(in the rows, 128 means zero)
The same turns and mirrors carry the whole set onto itself and the rows of a family onto each other. Which other rows belong to the same family as each row named below? List them in the order they appear above.
These 30 rows form 5 families of 6 rows each.
j_265: [144  92 140 138 127 117 162 166  88 145 117 111 110 150 150 131  90 105
 144 154 105 130 140 129 132 135 128 118  87 117 170 160 121 100 138 120
 153 135 101 134 167 128 119 131 160 114 107 113 109 124 129 103 151 138
  87  92 118 137 135 115  96]
j_202: [140 139 145 130 135  92 114 118 125 128 148 122 159 156  93 139 132 143
 163 119 163 173 120 125 104 143 108 124  88 116 131 127 116 117 179 157
 127 155 146 134 113 128 130 104 149 115 149 126 146 150 122 111 120 107
  96 158 112 156  93 177 143]
j_677: [136 116 108 103 138  96 137 123 114 116 142 127 105  95 127 131 147 139
  98 137 156 125 118 114 146 108 126 130 139 138 107  88 167 122  97 127
 109 123 181 117 148 148 128 149 112 171 169 120  91 120 150 121 122  81
 115 150 131  97  91 116  97]
j_505: [141 114 108 119 144 134  99 147 134 121 177 136 130 132 123 135 128 115
 137 127 113 121 113 121 139 128  99 152 145 114 146 114 157 134 110 151
 156 150 160 105  84 109 160 129 136 153 139 147 118 139 149 133  92 142
 138 109 162 111  79 121 189]
j_160: [ 88 117 142 166 116 132 133 104 156 134 120 135 102 140 135 108 122  99
 113 139 151  96 129 138 122 144 129 120 119 170 110 128 117 110 120 149
 152 104 104 144 144 154  98 162  76 119 135 118 145 172 124 117 104  89
 145 147 139 124 177  94 128]
j_700: [141 104 144 129 109 131 105 142  95 124 124 145 132 120  73 112 142 100
  91 113 161 101 160 122 160 155 159 137 109 128 141 175 119 156 135  91
 112 161  91 174 150 128 142 160 143 126 134 123 128 142 136 152 111 101
 118  95 144 116 135 101 125]
j_306: [102 105 110 115 138  91 130 114 124 131 134 129 123 118 123 118 136 128
  99 139 108 129 122 122 131 109 134 130 154 114 114  91 158 118 102 125
  96  86 205 114 145 147 150 132  76 156 151 127 109 128 131 127 153 101
 127 151 114 114  98 147 118]
j_442: [135  96 128 127 138 115 171 180 105 137  98 108  93 129 150 151  90  99
 115 132 100 140 129 117 155 136 126 113 106 125 147 134 110 107 145 115
 171 122  93 114 146 116 145 114 148 130 105 110 107 126  96 102 147 118
 102 104 125 149 139 129 110]
j_701: [148 153 123 146 115 111 124 114 110 128 139 131 160 148 100 124 134 136
 180 120 173 157 129 119 103 111 109 124 108 143 155 107 129 130 171 149
 114 137 143 117 112  96  94 130 150 127 118 110 128 158 123 133 132 103
  91 155  97 135 116 178 141]
j_526: [127  77 106 127 125 122 148 163 108 154 116 115 100 143 129 141  87 102
 137 137  93 138 110 122 146 120 117 105 108 104 154 137 106 128 133 108
 149 133 101 114 161 131 129 122 145 122 119 130 117 117  92  95 155 138
  83 115 106 156 151 138 102]
j_63: [143 116 116 108 153 110 146 143 116 103 177 123 101 149 123 143 129 106
 135 105 107 129 100 102 141 130 103 126 134 139 161 108 146 114 115 142
 140 160 139 140  72 112 142 144 127 140 165 155 100 139 120 121 109 149
 139 136 165 108 100 103 191]
j_469: [105 113 149 110 115 129 100 124  66 141 146 131 165  92  79 126 152 111
 104 119 147  96 151 125 137 124 150 135 103 125 124 140 118 170 140 104
 101 143 102 168 152 134 125 160 151 104 137 113 133 124 144 155 122 120
 115 112 133  98 144 107 133]
j_929: [121  99 148 137  99 131  89 139  89 109  93 133 150 100  88 119 131 136
  94 109 148 111 174 136 131 146 152 142 108 132 135 152 148 173 149 104
 108 151 120 149 134 112 129 161 149  97 128 108 124 118 137 159 124 111
 132  95 130 124 164 120 133]
j_358: [132 133 135 150  99 136 132 140 121 129 150 105 164 150 122 147 121 124
 155 113 170 172 113 120  85 123  74 123 100 135 144 149 129 123 168 158
 137 158 140 101  91 117 122 117 139 123 133 102 132 161 116 120 118 112
  92 147 115 125 107 172 130]
j_303: [154 116 109 126 141 117 115 166 129 128 150 119  97 166 129 133 125  90
 126 124 107 132 116 132 147 149 104 135 165 117 155 127 154 112 113 151
 135 135 131 113  68 105 145 146 118 148 148 165 115 134 134 134 105 140
 153 114 165 152 109 119 196]
j_312: [115 117 134 143 134 149 121  96 177 117 119 134  84 127 117 123 123 113
  96 122 159 139 141 148 127 137 125 131 155 185 125 143 130 115 118 135
 139 119 118 116 135 157 125 168  99 133 107 114 157 163 124 123  81 103
 148 131 153 116 177  92 117]
j_297: [ 97 104 158 142 139 150 131 117 179 135 123 131 105 135 146 132 127 104
  92 143 149 121 113 135 130 166 124 138 126 168 111 143 120  97 125 150
 145 117  91 142 142 166 129 161  68 125 136 128 146 155 136 108 103 109
 155 143 142 117 158 111 138]
j_899: [136 131 129 152 126 100 133 126 135 118 154 119 174 158  90 141 137 119
 165 112 157 183 120 129 119 115  90 113 111 131 134 119 122 129 155 159
 120 146 127 116 111  99 131 102 143 124 124 126 132 128 115 123 129 111
  94 148 107 159 116 187 157]
j_171: [131 118  88 125 144 114 121 153 118 124 155 136 112 154 128 123 125  81
 153 119 112 135 100 121 142 136 108 132 140 143 173 111 156 138 126 152
 139 145 158 112  77 118 136 139 117 134 152 153 118 152 121 144 129 165
 143 138 176 129  94 123 199]
j_538: [118 123 153 112  97 123 114 144  84 121 121 123 160  95  98 122 110 115
  84 119 141  88 157 123 142 145 159 124  85 128 141 143 116 159 143  90
 112 132  98 163 147 122 122 155 127 107 133 108 116 120 133 161 119  96
 147  88 128 122 155 124 138]
j_931: [126 118 133 101 133 103 122 111 131 125 125 132 103 100 130 134 169 118
 102 155 146 121 122 138 127 112 145 131 141 107 110  98 178 108 103 121
 101  95 178 106 128 145 141 157  88 175 157 131 111 129 164 111 129  93
 111 164 124 124 104 124 107]
j_807: [101 139 149 155 118 124 125 111 168 124  97 140 107  97 120 104 151 109
 102 137 158 137 132 119 117 171 130 126 140 178 106 145 126 100 130 140
 139 120 117 156 143 142 135 177 112 124 136 114 132 166 138 110  85  93
 142 157 146 118 167 102 118]
j_476: [129 105 140 125 121 124 127 162 116 155  98 109 103 153 140 128  99 120
 117 139  96 143 129 129 139 150 119 103  84  98 177 163 121  94 150 122
 161 149 102 127 142 127 154 114 149 110 119  98 110 132 124 100 134 130
  96 121 108 148 127 112  90]
j_771: [130 127 113 107 135 105 104 105 124 117 128 126 132 118 127 104 146 121
 118 144 134 121 118 131 137 101 132 122 136  96 123 114 169 139  93 128
  92 108 215 132 139 158 128 138  94 146 162 125 112 131 144 110 150  87
 111 165 117 120 108 116  93]
j_637: [135 125 141 158 117 117 137 126 111 144 149 112 178 142 116 133 110 128
 170 114 165 159 114 139 109 118 118 127 108 139 152 122 110  98 176 150
 103 133 126 110 107  97  95 130 129 122 138 135 119 153 130 127 116  94
  94 146 107 147 122 182 142]
j_685: [159  91 129 119 126 114 163 173 125 133 109 100 111 151 135 155  92 120
 123 120 118 150 128 126 129 139 116 105  88 109 164 149 120 122 152  87
 143 146 115 147 138 143 139 122 163 131 129 121 114 143 104 127 169 105
  81 105 105 144 128 127  81]
j_316: [126 144 108 117 157  87 122 109 136 119 120 147 103 116 136 137 142 142
  84 140 118 126 107 107 138 121 123 132 150 118 109 104 173 122  90 108
 127  92 201 126 131 140 142 144 126 140 141 139 111 130 153  97 123 118
 120 162 130 113 100 119 102]
j_133: [127 110 151 130 120 134  89 138  77 127 125 139 146  77  78 121 140 105
  93 137 137  75 161 126 145 137 154 115 125 119 114 130 124 142 145 107
  96 140  81 155 150 129 132 145 123 101 122 141 132 118 126 168 123 101
 116 110 135 127 136 113 139]
j_981: [136 118 100 126 136 116  99 140 102 143 163 131  99 153 127 129 139 104
 149 134 106  99 110 130 136 110 124 135 146 126 163 114 145 113 108 171
 134 139 134 127  69 122 149 166 130 166 129 175 127 132 135 122 113 148
 143 128 161 131 103 127 199]
j_169: [114 130 141 129 149 155 118  98 158 129 107 138  92 128 123 109 148 106
 106 156 150 109 113 141 129 130 117 134 164 167  92 136 107 112 127 148
 140 124 114 130 143 174 129 166  98 115 128 122 144 160 126 117 106 106
 157 140 134 119 170  94 111]

Which other rows belong to the same family as j_265? j_899, j_171, j_538, j_931, j_169
Which other rows belong to the same family as j_63? j_202, j_677, j_929, j_312, j_476
Which other rows belong to the same family as j_469? j_442, j_701, j_303, j_297, j_771

